In the rows, 128 means zero.
Each path below is one point turned by a fixed rotation once a step. After each direction that follows a path, write how fast that rotation turns it, in degrees per step (0 if it stays still).
Each turn is a multiple of 5 degrees from 10 to 175, or 0.
Each row of a path follows its step; steps can be skipped.
path 1
step 3: [128 131 135 132 131 131 127 136 118 131 127 126 132 132 125 128 121 128
 126 132 131 107 131 136 132 125 132 126 127 132 129 131 127 125 127 129
 133 141 135 120 128 121 125 137 126 125 131 129 124 116 116 123 133 138
 144 135 122 137 125 141 132]
step 4: [124 141 130 126 123 127 116 124 124 123 123 134 127 136 126 120 123 128
 116 132 125 126 141 127 132 128 127 127 133 124 136 129 124 118 126 133
 126 136 131 119 135 124 116 128 131 123 131 127 127 126 112 132 122 137
 124 140 122 139 115 126 130]
step 6: [122 128 135 127 127 112 123 130 127 132 127 134 120 133 121 120 130 124
 126 120 134 134 127 127 125 127 131 134 127 130 134 131 128 124 122 139
 117 134 117 114 136 121 116 126 131 134 130 132 125 134 114 131 129 134
 120 135 132 136 117 119 131]
step 12: [131 133 126 120 135 129 122 136 112 137 125 126 134 131 135 122 133 134
 131 129 131 125 131 122 132 122 132 127 136 126 126 126 134 118 149 112
 129 131 134 120 130 133 125 136 127 134 123 132 134 130 117 126 121 137
 125 137 127 128 127 122 129]
step 13: [125 127 131 124 129 137 129 129 120 138 131 135 129 127 130 130 126 123
 137 129 141 129 129 126 121 119 133 134 129 120 129 126 115 114 135 122
 122 141 137 132 126 121 130 129 123 125 134 126 137 137 123 128 118 135
 133 143 118 125 126 129 134]
step 14: [130 123 137 122 127 133 121 128 125 133 123 123 132 131 139 119 136 139
 135 128 137 119 122 131 123 126 122 132 129 132 135 127 129 118 142 117
 120 138 130 112 121 119 123 128 127 132 133 126 132 124 119 130 122 127
 121 131 120 134 122 124 135]
step 16: [123 133 129 126 127 127 126 126 117 132 121 124 131 137 132 115 129 140
 136 127 127 108 134 134 132 138 124 137 125 129 131 127 128 128 134 136
 120 130 120 125 128 129 117 124 129 139 120 123 136 125 124 132 124 126
 128 128 114 132 120 125 138]
step 17: [128 132 132 131 130 123 138 123 121 128 128 140 128 125 130 123 131 120
 132 128 126 116 127 129 129 137 129 134 135 126 133 123 114 129 124 137
 117 134 128 134 133 131 125 143 128 138 129 119 134 128 125 145 131 141
 125 133 123 122 120 123 136]
step 20: [127 143 128 133 135 123 123 138 131 124 138 125 134 131 122 124 126 138
 127 134 136 119 138 120 126 133 136 128 131 116 124 121 129 126 135 137
 132 126 134 118 130 128 120 124 135 121 122 132 131 121 121 121 138 137
 129 133 118 127 121 129 136]
Directions:
[129 131 125 129 126 128 128 129 127 129 128 126 126 127 128 126 128 126
 128 129 128 127 129 128 130 127 125 130 130 130 126 128 127 129 128 129
 125 129 128 130 129 123 129 128 127 130 126 128 129 126 131 131 130 130
 127 125 129 129 132 129 127] | 45
[127 127 125 129 128 126 130 128 129 126 131 127 128 128 128 128 132 128
 127 131 131 126 131 128 126 126 129 129 128 125 127 128 128 129 127 127
 129 126 130 127 130 130 132 130 126 129 127 129 127 129 130 126 129 126
 127 127 129 129 127 126 130] | 35
[128 131 126 127 127 130 129 132 127 129 129 130 125 126 127 130 127 128
 127 129 126 126 130 127 129 128 130 124 128 127 127 124 127 129 130 125
 130 126 128 128 129 128 127 129 129 128 130 127 126 128 127 129 128 129
 129 129 130 130 125 131 126] | 45
path 2
step 4: [114 140 126 129 130 127 141 125 125 126 140 134 131 123 136 123 124 117
 125 118 131 120 122 138 125 136 137 132 144 123 132 125 130 141 132 138
 131 125 126 128 138 133 130 123 130 126 130 125 127 140 127 135 127 125
 125 137 133 134 127 128 127]
step 5: [134 122 120 131 135 123 134 131 124 132 134 118 126 120 126 138 120 132
 126 128 125 130 137 129 126 133 142 125 128 137 131 132 121 133 144 121
 124 140 125 123 130 120 116 133 133 122 133 134 125 123 121 119 119 121
 119 126 136 128 123 133 121]
step 6: [114 140 134 124 132 133 121 127 124 131 131 133 140 129 129 128 118 127
 113 121 119 120 126 128 122 139 133 127 132 120 118 126 137 132 127 124
 137 123 133 120 135 127 126 133 118 122 122 124 124 138 122 130 132 121
 129 118 135 129 119 122 124]
step 9: [121 136 131 141 131 126 135 123 134 132 140 131 126 129 135 119 125 132
 143 132 130 129 128 122 110 130 132 126 129 127 126 126 133 150 123 122
 121 139 127 126 135 126 126 119 132 121 132 132 125 122 133 131 125 131
 121 129 132 130 127 129 126]
step 10: [135 120 131 132 130 130 129 116 121 129 129 137 126 126 139 135 113 132
 112 120 124 129 131 121 122 131 140 137 129 130 128 136 132 119 132 126
 134 133 123 122 125 122 129 130 128 127 115 135 133 133 128 132 120 123
 122 140 134 136 131 137 128]
step 17: [123 127 135 131 137 140 131 118 127 132 143 119 128 127 134 133 123 132
 124 123 129 126 133 126 113 134 140 132 125 119 126 129 128 120 129 131
 132 138 127 129 125 127 127 119 127 117 137 123 127 139 132 140 121 131
 124 129 131 136 128 136 116]
step 18: [131 133 122 129 128 127 132 125 124 131 127 135 127 135 124 129 128 122
 133 125 125 120 118 118 125 138 132 135 129 123 121 130 132 134 135 117
 123 125 128 119 136 113 132 134 141 133 123 141 129 130 119 126 118 123
 116 130 142 131 122 135 132]
step 20: [121 128 116 129 132 126 140 130 132 117 132 132 130 135 140 133 127 128
 123 129 122 130 125 121 121 148 139 132 131 125 130 127 136 135 127 117
 125 124 133 133 130 120 129 132 122 131 120 133 134 112 134 125 117 125
 124 133 126 129 118 126 129]
step 21: [126 125 140 125 127 123 134 114 123 125 136 134 134 127 136 136 115 128
 133 128 129 133 129 136 135 130 130 134 125 130 124 141 118 145 130 128
 135 133 119 119 134 133 118 115 120 127 130 123 131 133 124 134 125 119
 127 131 135 130 127 122 133]
Directions:
[127 127 130 127 130 129 129 129 128 132 127 125 128 129 128 131 131 127
 126 129 126 129 126 130 128 130 128 128 129 129 129 127 128 130 129 125
 129 125 130 127 126 126 129 128 126 128 130 128 131 127 125 126 128 127
 131 125 130 126 125 127 128] | 55
[125 131 130 128 130 130 129 127 131 129 127 128 127 127 129 125 132 128
 128 126 126 128 130 127 128 129 127 127 128 128 129 127 130 131 129 130
 128 126 129 128 127 132 127 126 128 125 127 128 127 128 131 129 130 128
 130 128 127 128 130 130 123] | 140
[129 127 124 129 130 127 128 127 129 129 128 126 129 127 130 127 128 128
 127 128 129 129 125 125 128 127 128 128 125 127 129 129 129 127 127 126
 127 124 126 127 131 128 127 130 132 128 126 130 128 125 130 124 128 125
 127 128 127 126 128 128 128] | 170
[128 131 129 127 127 127 129 127 124 128 133 129 128 130 127 126 131 130
 123 128 129 128 128 130 128 127 131 126 126 127 129 129 129 125 126 128
 128 127 125 128 128 129 129 127 127 127 126 126 128 128 127 128 126 126
 130 126 127 127 129 130 129] | 160
[129 132 125 130 127 124 128 129 129 128 128 129 126 129 128 128 126 128
 128 127 129 129 128 127 129 132 129 128 129 125 129 127 129 128 127 129
 128 126 128 125 126 127 127 125 129 127 128 129 130 129 125 131 128 131
 127 125 126 125 130 125 128] | 155
path 3
step 0: [139 125 126 130 131 127 129 146 127 128 131 113 134 136 135 130 124 140
 135 137 135 132 123 127 127 118 127 118 121 117 132 120 128 127 132 128
 125 129 122 133 125 125 121 123 124 135 139 131 137 111 127 134 130 121
 127 127 132 131 129 127 135]
step 8: [126 130 132 137 129 122 129 128 122 127 124 125 120 139 124 109 142 129
 117 133 114 133 130 122 132 127 130 110 123 120 119 123 130 131 132 125
 129 132 130 123 134 130 138 129 123 129 125 131 126 125 133 132 132 137
 130 126 128 145 129 131 130]
step 10: [134 123 128 117 121 128 127 117 125 127 128 124 132 123 128 126 127 133
 130 120 132 121 123 120 134 114 128 137 127 127 133 138 125 131 141 136
 122 131 127 126 127 114 123 133 110 127 124 128 130 125 118 128 139 141
 126 123 139 126 126 117 128]
step 12: [128 134 125 124 128 124 123 135 127 133 129 133 130 128 129 135 131 126
 135 129 134 138 111 129 111 125 124 129 131 130 121 116 146 120 137 119
 120 142 130 128 137 119 134 125 138 128 133 129 131 123 136 127 125 131
 121 128 127 129 128 124 132]
step 13: [130 131 138 121 120 117 129 128 131 130 124 131 123 116 122 123 126 132
 130 123 127 118 138 135 117 134 129 135 119 120 132 133 129 128 136 124
 123 131 123 132 122 123 118 122 135 114 129 124 119 132 116 131 131 130
 124 122 141 126 128 136 143]
step 14: [131 134 133 124 134 107 122 125 137 135 116 141 122 128 132 122 117 133
 127 123 116 130 135 124 134 124 135 127 127 131 128 129 128 122 120 120
 139 126 132 128 119 121 129 135 120 137 125 131 135 133 131 134 127 118
 132 132 123 132 131 117 130]
step 17: [137 127 137 129 127 123 131 128 139 136 132 123 138 132 134 124 131 113
 123 127 128 139 135 128 129 134 141 120 134 117 128 141 125 130 128 135
 135 140 119 128 128 128 119 132 119 135 129 133 135 121 126 124 128 117
 124 129 135 131 134 119 132]
step 19: [124 138 124 122 128 125 140 126 125 131 124 115 130 138 124 127 130 134
 125 123 127 126 111 120 142 133 123 125 125 129 125 132 131 131 132 107
 126 128 129 134 126 127 122 130 137 120 138 132 127 127 124 124 136 130
 122 124 137 133 134 137 121]
step 20: [140 129 119 128 124 123 136 132 138 132 130 137 125 135 132 115 133 125
 135 123 130 129 132 128 132 128 131 124 126 125 123 136 132 111 142 131
 123 125 117 131 132 136 122 125 136 140 121 125 127 134 123 125 124 138
 137 126 128 144 127 122 131]
Directions:
[126 127 129 130 126 129 126 127 129 127 124 125 129 126 127 129 127 129
 128 125 127 127 125 131 126 127 129 129 127 131 128 130 126 127 125 127
 130 127 127 129 127 129 128 130 125 131 129 129 130 130 126 130 131 127
 128 129 128 130 126 126 128] | 95
[128 127 129 127 130 130 127 127 126 127 131 128 133 128 132 129 129 128
 133 131 127 127 126 129 129 126 129 130 126 128 128 129 129 131 127 130
 129 129 126 129 128 127 127 127 126 130 125 128 128 128 128 126 127 128
 130 130 129 128 128 128 128] | 65
[131 128 128 125 131 127 126 127 128 127 128 128 124 125 127 130 131 129
 127 129 126 127 128 128 125 125 129 129 127 128 129 127 130 127 128 130
 126 128 128 128 129 126 129 127 126 128 129 126 130 130 131 131 130 127
 127 130 130 126 132 130 130] | 25
[131 126 127 129 126 127 127 128 133 127 128 128 130 131 129 127 127 126
 129 128 128 129 130 128 127 126 127 126 125 127 127 127 129 129 128 129
 128 128 129 130 127 129 129 128 132 130 129 127 134 129 131 127 130 126
 130 129 126 129 127 127 129] | 125
[126 125 127 127 129 129 126 127 129 127 131 130 128 128 128 131 130 126
 130 124 132 126 128 129 126 129 129 126 129 126 126 131 127 127 126 128
 127 128 131 127 129 123 129 128 131 130 125 128 127 127 127 130 129 129
 127 126 126 128 128 128 128] | 130
